In the rows, 128 means zero.
Each path below is one point turned by a fixed rotation once a step. After each direction that follows a path, write how fast that rotation turns it, in deg/step (0 if it stays still).
Each turn is a multiple of 5 degrees from 10 to 175, or 0.
Each row of a path follows its step; steps can be skipped.
path 1
step 0: [130 130 129 125 134 132 131 124 129 129 130 135 133 128 129 121 123 124
 124 137 134 128 120 138 124 123 121 124 135 123 128 120 116 118 123 134
 127 121 126 125 134 139 125 130 132 132]
step 1: [129 129 126 122 120 141 125 129 124 137 142 120 132 123 122 123 128 125
 126 135 126 121 131 127 124 126 138 132 127 130 130 128 132 130 127 130
 133 134 130 133 133 141 132 130 128 126]
step 2: [128 127 134 122 126 127 133 118 127 128 119 126 126 133 123 129 108 119
 136 128 126 133 130 126 122 131 133 131 124 133 130 128 134 135 128 125
 126 120 125 132 135 132 117 125 126 126]
step 3: [131 128 128 124 141 126 128 130 130 134 134 118 118 129 121 127 126 131
 129 127 133 132 120 126 133 126 120 133 134 131 124 117 127 127 123 122
 130 129 138 119 137 133 123 124 126 129]
step 5: [123 133 122 132 127 132 131 118 131 129 116 134 117 127 134 126 119 131
 135 140 131 125 128 126 125 134 124 122 126 128 128 119 123 127 131 123
 132 126 128 129 132 132 132 131 125 117]
step 7: [116 120 135 124 126 126 129 129 120 133 121 132 123 127 121 120 135 127
 140 123 126 128 125 128 116 130 131 131 130 132 132 133 130 119 125 130
 132 126 131 134 123 137 128 122 134 128]
step 8: [133 130 131 129 124 140 130 126 129 130 132 134 123 137 129 120 120 128
 135 130 128 134 124 136 131 122 127 120 131 132 130 113 125 119 126 137
 125 125 129 127 135 127 124 127 137 126]
step 9: [125 125 121 123 129 125 115 130 131 138 133 118 132 129 124 127 134 124
 128 140 130 128 137 129 130 125 135 135 128 129 129 121 132 128 136 135
 130 128 125 133 140 138 129 130 129 131]
step 10: [126 122 125 130 135 132 128 121 129 126 126 126 128 131 124 130 116 114
 144 127 129 127 123 123 121 134 131 128 125 127 117 132 136 132 128 130
 134 122 132 131 126 133 125 135 130 130]
[130 129 129 127 130 127 130 124 129 128 130 126 128 126 127 131 125 127
 128 128 130 127 128 125 129 127 128 128 131 131 129 130 129 129 129 128
 126 129 129 127 128 130 129 128 126 128] : 40
[129 133 130 127 128 129 129 130 129 125 128 129 128 130 128 127 127 130
 128 130 131 129 131 128 128 129 124 128 128 127 129 125 127 128 130 128
 127 127 130 126 130 128 127 129 128 131] : 130
path 2
step 0: [124 129 129 132 114 130 128 133 131 121 130 131 135 128 132 137 127 125
 123 124 129 124 131 127 131 129 130 136 124 124 132 122 131 131 116 119
 137 135 119 126 129 122 137 122 127 127]
step 1: [131 131 123 127 132 135 129 133 119 121 132 130 128 126 122 128 133 140
 126 129 118 130 129 128 121 141 123 133 135 125 127 136 128 131 124 127
 131 125 132 116 129 121 125 128 124 123]
step 3: [123 133 121 124 125 119 122 125 131 128 140 128 132 125 125 127 138 131
 131 127 124 116 130 121 133 127 129 123 119 132 133 129 120 122 126 128
 138 123 132 121 133 119 129 128 132 125]
step 4: [134 120 127 133 139 129 118 128 126 136 133 132 131 122 125 131 127 129
 124 122 135 132 126 123 116 132 122 129 124 129 124 133 121 130 132 122
 128 123 129 132 130 125 129 142 123 128]
step 5: [135 126 125 118 135 125 133 121 140 139 137 128 139 132 129 131 130 129
 130 132 132 124 130 133 134 126 130 126 133 128 132 122 126 134 134 124
 129 132 127 124 123 128 140 126 128 130]
step 6: [123 117 131 126 123 133 119 134 122 129 132 131 129 116 128 136 130 129
 124 137 128 120 125 132 125 129 126 136 122 130 128 122 127 129 131 120
 126 126 123 125 138 125 131 123 135 138]
step 7: [128 128 126 115 135 140 134 121 129 127 130 123 128 125 116 133 130 123
 125 134 135 137 132 131 122 133 123 134 133 127 127 134 134 126 134 129
 121 123 124 122 127 127 128 131 128 122]
step 8: [135 126 132 123 122 128 126 125 130 128 129 121 136 132 136 128 126 117
 121 141 123 133 124 130 138 129 128 127 120 134 130 130 139 119 124 129
 132 131 131 126 131 124 131 131 127 136]
step 10: [127 127 127 136 128 129 125 130 143 129 127 130 132 132 127 123 124 119
 123 127 137 139 130 124 129 137 127 129 135 125 127 136 134 131 128 120
 133 136 124 133 129 120 126 138 128 129]
[126 129 127 128 132 129 132 130 128 129 127 127 129 129 128 128 126 123
 129 126 130 129 130 128 126 131 128 129 128 129 127 128 128 128 131 129
 130 128 128 129 126 129 129 128 126 129] : 135
